The rows of Z fall into a few groups, and each row is roughly a mix of its group's hidden directions.
Z (146 x 13):
[-14 -8 5 -8 -4 -5 -3 -15 -10 24 17 7 -18]
[12 -2 -14 3 29 -2 13 -2 -22 -5 -5 -3 6]
[-6 11 -13 19 18 -11 -6 -22 -9 -4 -14 0 -4]
[6 -17 4 -2 -17 1 2 23 10 14 12 -13 -13]
[-11 4 -17 -5 -4 -9 -25 -19 12 -4 -9 4 -13]
[-28 -7 -4 -25 7 11 9 3 9 -5 -4 9 7]
[34 2 14 -11 4 -7 1 15 -3 -2 -2 7 10]
[8 -30 14 -12 5 8 -7 5 -5 -13 16 1 -10]
[4 -1 0 17 10 -10 -10 20 -2 -9 -27 -6 -11]
[-8 -12 -1 23 -20 15 2 -17 -15 7 -7 -2 4]
[-16 -1 28 -7 -18 12 4 -3 0 5 16 1 8]
[-25 -4 24 17 0 -11 -3 -9 6 -2 -7 -4 -12]
[-20 8 -3 -5 20 18 -6 -18 -10 3 -2 14 2]
[7 13 -15 19 17 -14 -9 3 -8 -2 -21 1 -8]
[-1 -4 2 14 -13 -9 -3 -7 3 4 22 -4 -30]
[14 -11 9 4 -4 0 21 14 -11 9 15 -16 -14]
[28 9 -13 -10 -4 -5 -5 -9 0 -17 -10 7 -15]
[8 6 -4 31 1 6 1 -7 6 3 6 -15 23]
[14 4 -9 -10 30 -5 5 12 -8 -14 -5 12 1]
[15 3 13 -17 -17 -9 -9 25 8 0 1 -12 1]
[-18 5 16 -20 3 13 4 18 -3 -10 -12 11 -8]
[-8 -2 -11 22 8 -5 5 -25 -7 -12 2 2 -18]
[0 23 5 -2 15 14 5 -20 -15 11 -8 10 7]
[6 8 -15 -1 14 -29 -6 -16 -6 -2 15 -1 -5]
[-12 -27 -7 -6 2 -25 -5 7 -1 -5 5 -11 -9]
[13 -1 12 14 9 26 11 -19 -7 4 0 10 -4]
[4 -5 1 10 -8 1 4 5 38 6 -9 4 -10]
[-17 -8 -4 6 24 10 9 -10 -1 -1 -15 -7 21]
[-5 -16 -1 -10 4 18 1 -2 3 -4 -27 14 -17]
[9 13 -26 4 14 -1 -16 -8 -4 -8 -6 -16 11]
[9 3 -21 22 -17 1 -8 3 22 5 -8 -1 1]
[-7 -10 -15 -7 -9 -6 -6 -15 27 -14 -3 -14 3]
[-2 0 14 -8 -23 26 -11 9 8 -4 14 4 -2]
[9 13 -10 22 -2 16 6 4 23 -4 5 -14 9]
[-19 9 -7 27 -8 -10 8 -7 9 15 -3 -6 10]
[-12 1 -4 4 5 5 -23 6 -9 -12 -27 11 11]
[15 8 5 -11 28 15 -6 -8 3 7 -3 -8 17]
[-29 2 13 -9 3 6 13 14 6 10 2 15 11]
[12 0 24 -17 6 7 9 12 -11 -1 -14 15 -10]
[-34 -3 -2 -7 2 -15 -11 15 -5 -5 5 -4 -8]
[-19 0 13 -12 6 14 -1 26 0 5 -13 14 0]
[-9 12 0 14 15 -3 -3 -17 -31 -3 -5 0 3]
[-10 -7 21 -2 15 11 2 3 -9 13 6 27 -1]
[18 -19 -4 14 20 -11 -4 4 -4 -10 -9 15 9]
[0 12 10 13 9 35 -5 11 -6 5 -3 5 -3]
[-6 -5 -18 -5 1 -2 10 -31 -2 20 4 -5 6]
[-12 2 -7 2 -6 7 31 -14 -12 -1 -3 -18 0]
[-23 -7 15 3 2 18 -5 3 13 -4 -15 -19 5]
[7 -24 3 11 -14 -4 -4 7 13 3 6 -27 -4]
[22 -6 11 15 11 -22 11 -2 -5 -4 7 14 8]
[13 -7 -2 17 -7 -5 -13 11 6 28 11 8 0]
[3 -9 -14 7 11 -2 5 -25 -4 14 6 -3 23]
[21 0 -16 23 -5 -9 1 1 11 6 -18 -9 8]
[4 -5 -13 12 1 3 6 -10 12 -13 -25 -16 16]
[19 -12 1 -7 6 -14 -17 14 18 -5 -5 -2 17]
[24 -8 5 -10 3 -8 3 18 2 -8 -13 -12 20]
[11 -13 -3 15 -23 13 12 -17 17 2 5 0 -1]
[16 1 2 4 -18 -3 -14 12 6 -9 -23 17 -7]
[-8 8 5 4 -1 -14 2 14 24 21 -18 -5 4]
[-17 9 19 2 4 -7 9 -17 -11 -15 13 0 16]
[-10 -14 -8 22 13 5 -1 -13 2 -19 -17 -7 -6]
[-3 4 -15 20 -1 10 -29 14 5 6 -6 6 -8]
[0 -10 9 -11 4 11 4 -4 -6 -31 21 0 5]
[2 -4 15 -20 -19 4 16 11 10 -18 2 4 -10]
[13 9 11 -5 -1 11 -13 -6 8 12 4 31 8]
[6 6 -2 -2 19 19 -6 25 -5 3 16 1 -14]
[-7 -6 -9 18 -3 11 -1 -33 0 -12 3 -7 -3]
[-9 -9 -1 20 -9 -13 6 -7 -1 21 -4 -24 -4]
[-5 -9 -24 -21 12 -6 -19 -6 -6 -7 -5 1 -13]
[10 19 12 -15 0 12 -1 -13 11 10 13 -20 -6]
[12 4 -3 -19 -1 -21 -3 12 3 9 13 -23 7]
[6 7 22 22 7 10 4 -9 -11 14 4 18 1]
[12 -5 22 -2 14 11 8 0 -10 9 -9 25 -3]
[-20 0 1 -6 22 6 2 -10 -11 -26 -4 -4 6]
[-19 -4 -7 11 -14 2 -2 3 -11 -7 -17 27 5]
[8 4 12 -12 -30 3 -11 11 11 4 -7 7 15]
[-10 -2 11 3 28 2 10 10 -7 -5 -12 7 21]
[3 15 28 -9 5 -4 11 -2 -21 -6 10 8 -4]
[-13 9 -12 13 -1 25 0 -22 11 8 -3 6 7]
[17 18 4 6 -13 12 -5 -19 -3 -3 3 14 -20]
[12 15 11 20 -6 12 -7 -12 -12 -18 5 -10 -10]
[10 1 -8 2 25 -22 -16 1 -3 -18 -5 1 -5]
[10 2 11 -2 9 5 -22 3 13 16 21 -8 -15]
[-6 21 -10 9 -27 -8 -6 1 14 -4 13 -1 -8]
[-16 12 6 23 -18 -2 -15 -18 9 1 -2 -1 -7]
[13 14 -12 2 7 -12 -1 -9 -18 -11 23 14 -2]
[-3 5 1 -14 7 12 -3 -18 -21 -20 8 10 13]
[15 -1 -1 3 9 -1 31 -9 -19 0 4 -14 -2]
[-18 -3 14 -10 -22 1 -16 -19 -4 -6 7 8 -4]
[-1 -9 0 -13 16 -34 4 -1 -4 -11 -9 7 -4]
[-20 -8 -18 11 9 -6 20 -9 -5 -11 -8 16 2]
[-18 9 2 -2 -21 18 13 -15 12 -6 -13 5 5]
[-13 0 -4 25 15 10 -3 -25 -10 2 -8 -7 3]
[-16 10 5 -7 16 18 -22 15 -4 -2 -13 3 -3]
[-13 8 10 -12 5 28 6 11 11 10 -2 17 4]
[-10 -1 27 -14 -3 -11 14 4 -12 -2 17 8 -8]
[13 28 7 -9 -2 14 14 -13 0 -8 0 13 6]
[-16 -13 19 1 16 3 -3 17 2 0 8 -7 -22]
[4 -2 4 10 -13 -3 -2 6 -26 27 7 -1 -12]
[-11 13 -7 -3 2 -7 -7 -30 -16 3 15 12 0]
[-11 24 -3 -10 -20 -15 2 9 1 1 9 -19 0]
[1 8 -12 -10 9 7 -10 -17 -8 -19 23 13 -5]
[-26 4 -4 3 17 22 -1 -3 -11 16 7 1 -7]
[-14 -4 -4 7 24 9 -5 8 -7 6 1 29 -2]
[-2 -1 15 15 -14 20 5 -2 -6 -2 0 -13 -26]
[14 19 3 -10 20 -10 4 -9 7 -15 8 -4 -18]
[-11 0 14 -5 -9 -10 9 2 -3 6 31 -15 11]
[12 -11 12 1 7 -22 6 19 0 -8 -15 14 -12]
[24 -8 2 -10 -3 -15 -5 3 16 11 14 -13 14]
[-28 15 12 -10 -3 -10 2 17 -8 -4 12 -8 3]
[-7 -2 29 9 5 17 5 15 -15 -8 -7 -5 5]
[-16 22 -2 -14 -2 6 10 -2 -16 17 15 -2 -9]
[-17 -11 2 20 4 25 1 -12 8 -8 -11 -3 -12]
[0 -14 -3 16 1 4 -29 -4 -3 -3 -18 3 16]
[-12 0 -1 -13 2 3 -22 22 9 -1 -15 7 17]
[-20 12 14 10 6 -8 -2 7 21 20 -11 0 -6]
[10 15 -1 20 1 9 -6 -9 -7 17 12 -17 15]
[-3 -9 -8 -6 32 -12 -2 7 -8 2 -3 2 -21]
[0 -3 -8 -8 -17 7 3 -18 -20 8 23 -8 10]
[20 -4 -11 -19 -1 1 -5 -10 -5 -21 -6 -15 -14]
[18 -14 16 16 1 18 12 -1 3 16 -8 -5 10]
[11 6 -15 -4 5 -3 -17 2 -4 -8 -24 13 -20]
[-17 1 22 17 15 -13 5 3 -11 -10 -12 -11 1]
[-2 -1 4 -4 2 -4 3 -14 11 -10 29 19 -16]
[27 0 6 29 -5 9 -2 -2 3 -5 -10 6 -5]
[-3 6 9 4 19 34 0 -7 -11 11 -3 6 1]
[3 17 -12 -1 6 -9 -8 -3 16 -30 11 3 6]
[22 -1 12 2 -8 -7 21 8 -7 4 18 2 -19]
[0 -14 -11 21 -16 -16 -13 -21 5 -5 0 -5 1]
[0 -16 10 -32 14 -7 3 1 -15 5 8 2 -4]
[11 -18 -3 -25 8 -2 23 9 -1 8 7 -2 10]
[9 9 15 2 -17 4 9 25 7 18 -1 4 11]
[-21 -11 19 2 5 -11 10 21 1 8 4 15 6]
[-15 8 -23 16 10 -2 -18 1 0 11 -16 -8 5]
[24 16 5 -9 -18 -8 8 20 11 -2 -2 6 1]
[13 -1 -25 -9 -4 1 -16 4 22 -1 -1 8 -15]
[7 -7 -3 -8 6 20 -10 -7 -16 -17 -18 17 -2]
[-17 -8 -7 -16 5 -3 1 16 -1 -4 -23 -22 3]
[4 0 -3 -5 -22 -9 17 -9 -7 21 20 -6 8]
[14 -19 -7 -10 -1 -16 -3 -3 -2 18 18 -17 4]
[-1 9 -10 -16 27 10 -2 -9 -18 -3 10 14 1]
[9 15 7 -3 -22 -14 -6 -3 -3 4 18 -5 -23]
[5 8 7 -10 -7 -10 -10 29 -17 -1 -2 16 -7]
[-5 -5 6 1 -22 21 7 3 -7 23 2 8 16]
[0 -7 -8 -20 6 -18 0 19 8 2 -20 -13 10]
[-20 2 5 -3 -9 13 24 14 -4 -1 1 -13 -17]
One row of each group comes first, with its name. Which group is each row after those in?
[14 4 -13 6 9 8 6 23 -11 4 2 -23 11] => Q
[27 -5 5 -18 -14 -4 10 0 5 -15 -4 5 -15] => D
[-8 7 -4 8 12 -4 14 -11 2 -21 -4 18 -21] => C

[8 25 -11 -10 -19 -13 -3 4 1 -11 -1 -18 -6] => D
[-9 -12 6 5 7 14 -14 3 16 -6 1 6 -31] => Q
[3 11 3 -4 -17 1 -6 26 15 2 -9 -14 18] => Q
[-6 13 9 26 -6 19 4 0 13 -3 2 19 7] => D
[7 10 0 5 2 17 3 -27 -14 -2 -16 -15 -6] => D
[-9 -11 -2 11 -33 -13 -3 2 11 -3 4 12 -9] => C
[-2 12 -20 7 -6 -18 -13 13 4 6 3 -22 10] => D
[5 10 19 -9 11 24 12 13 3 6 8 5 -16] => C
[-18 4 1 -4 -8 24 -12 -9 12 9 -12 0 19] => C
[-1 -1 -4 -10 -19 17 -24 13 15 0 6 -1 -13] => Q
[1 14 -6 10 -3 16 -2 6 35 4 5 -4 2] => Q
